Each row has a name. Each piece below is followed by the name of the row it came from, unless a question asks for something else. Each question is about the rows just above it. Places in a row count from 0.

beko: [ 18   9  -9  25 -11  31  -1   4  16  -7  -9  22   4 104  -2]
Bep: [-10  25 -11  31  -1   4  16  -7  30 -20 -14  19 -18  -1 -17]
baboz: [-18   4 -11 -20  16  19  -7 -10 -18  25  31 -14  -1  30  -1]
Pubif: [ 22   3  -2  20 -20  33   3 -11  11  14  -8  16  -5  28 -64]
pabuf: [ 17  -6   8  11 -39  33   7 -29  18  44  11  16   0  53 -37]
Muz: [ 19  13 -19  31   2  23   3  16  30 -20 -14  19 -18  -1 -94]
[-11 -20  16  19  -7 -10 -18  25] is in which row? => baboz
Put [-20 -18 -17 -14 -11 -10  -7  -1  -1   4  16  19  25  30  31] back in order: which row is it? => Bep

vuvel: [ 16   6 -31   2  -2  22 -78 -60 -50 -50  14 -78 -36 -52 -43 -77 -64  13
 -37 -49 -45 -34  24 -44]
fel: [ 24 -52  14 -78  22 -50   2 -34 -60   6 -30  16 -37  13 -36 -78 -50 -45
 -43 -44 -49  -2 -77 -64]
zan: [-12 -19 -12 -34 -50 -37  32 -22 -11 -21 -39  61 -13  -9  70  76  55 -15
 -24   0 -17 -21 -21  61]
kor: [  3  16 -58   6   7  31  21 -68 -50 -80  27 -10 -53 -23   8   0 -20   5
 -29 -54 -40 -51  16  -5]
sir: [-17  -8 -13 -15 -25  13 -17  -4  -9  -2 -19 -56   0   2 -24 -65 -31 -22
 -15 -12 -11   6 -26 -39]
gage: [-12 -19 -12 -34 -50  -8  24 -22 -11 -21 -39  61 -13  -9  70  76  55 -15
 -24   0 -17 -21 -21  61]
Put [-65 -56 -39 -31 -26 -25 -24 -22 -19 -17 -17 -15 -15 -13 -12 -11  -9  -8
  -4  -2   0   2   6  13] back in order: which row is it? => sir
[-12 -19 -12 -34 -50 -37  32 -22 -11 -21 -39  61 -13  -9  70  76  55 -15
 -24   0 -17 -21 -21  61] => zan
[-56   0   2 -24] is in which row? => sir
Row and place where [-20   5 -29] starts: => kor, 16
Put [-78 -78 -77 -64 -60 -52 -50 -50 -49 -45 -44 -43 -37 -36 -34 -31  -2   2
   6  13  14  16  22  24] back in order: which row is it? => vuvel

Zadar: [  5 -17   8 -12   3  46   5 -26  -8]
dag: [-27 -45  78 -19  37  10 -49 -30 -10]
Sadu: [ -4 -70 -57 -59  73  18 -81  22   3]
Nelit: [-19 -22  -2 -56 -75   2  32  -7 -25]
Kan: [-41 -16 -24 -46  53  23 -64  -2  33]
Zar: [-25 -24 -44  -5  27  -5 -25  10  22]
diz: [ -6 -53 -19  53  15  -6  18  34  -4]
Mimot: [-18 -42  32 -55  -8  -4  -8  29  95]
Zik: [-38 -42 -91 -32  27  -8 -44  21  28]
fum: [ 34  -2  58 -37 -60  35  -2 -28  20]
Where does [15 -6] start? Give its row and place. => diz, 4
The value that diz holds more than once: => [-6]

vuris: [ 62  21  64 -50]
bages: [54 19 -3 22]
mogi: [ 62  19 -37  71]
roza: [ 10 -50  64  21]
bap: [-43 -50 -11  -8]
nezuf: [-14  84  21 -38]
Kis: [54 19 -3 90]
kegok: [ 10 -53  78  19]
[-50  64  21] => roza
[ 10 -50  64  21] => roza
[19 -3 22] => bages

vanil: [ -3 -37  23  82  22   5]
taka: [-19   6   9  -5   4  90]
Rabi: [  2 -51  26  73 -10   7]
Giku: [-13 -33  29  83  14  -1]
buz: [ -9 -14  20  -9 -42  78]
zus: [  6 -19  -5  90   8   4]
The row with [-37  23  82  22] is => vanil
Which row holds these entries in another order? [ 90 -19   6   9  -5   4] => taka
[23 82] => vanil
[  5  22  82  23 -37  -3] is which row reordered? => vanil

zev: [ 32  14 -14  24  17  16 -65  79 -16 -35   2 103  23]
mita: [-66  16  24  79 -16 -14  14 -65  17  -5   0  16   4]
mutev: [ 20   9  -9  15  11  10 -41  49 -10 -22   1  65  15]
Zepi: [-67  16 -65  -5  24 -16  79  17  16  14 -14   4   0]
Which row holds these entries in another order? [-66 -65 -16 -14  -5   0   4  14  16  16  17  24  79] => mita
[  0   4 -14  14  16  17  79 -16  24  -5 -65  16 -67] is which row reordered? => Zepi
[-65  79] is in which row? => zev
[ 14 -14  24  17  16 -65  79 -16] begins in row and place => zev, 1

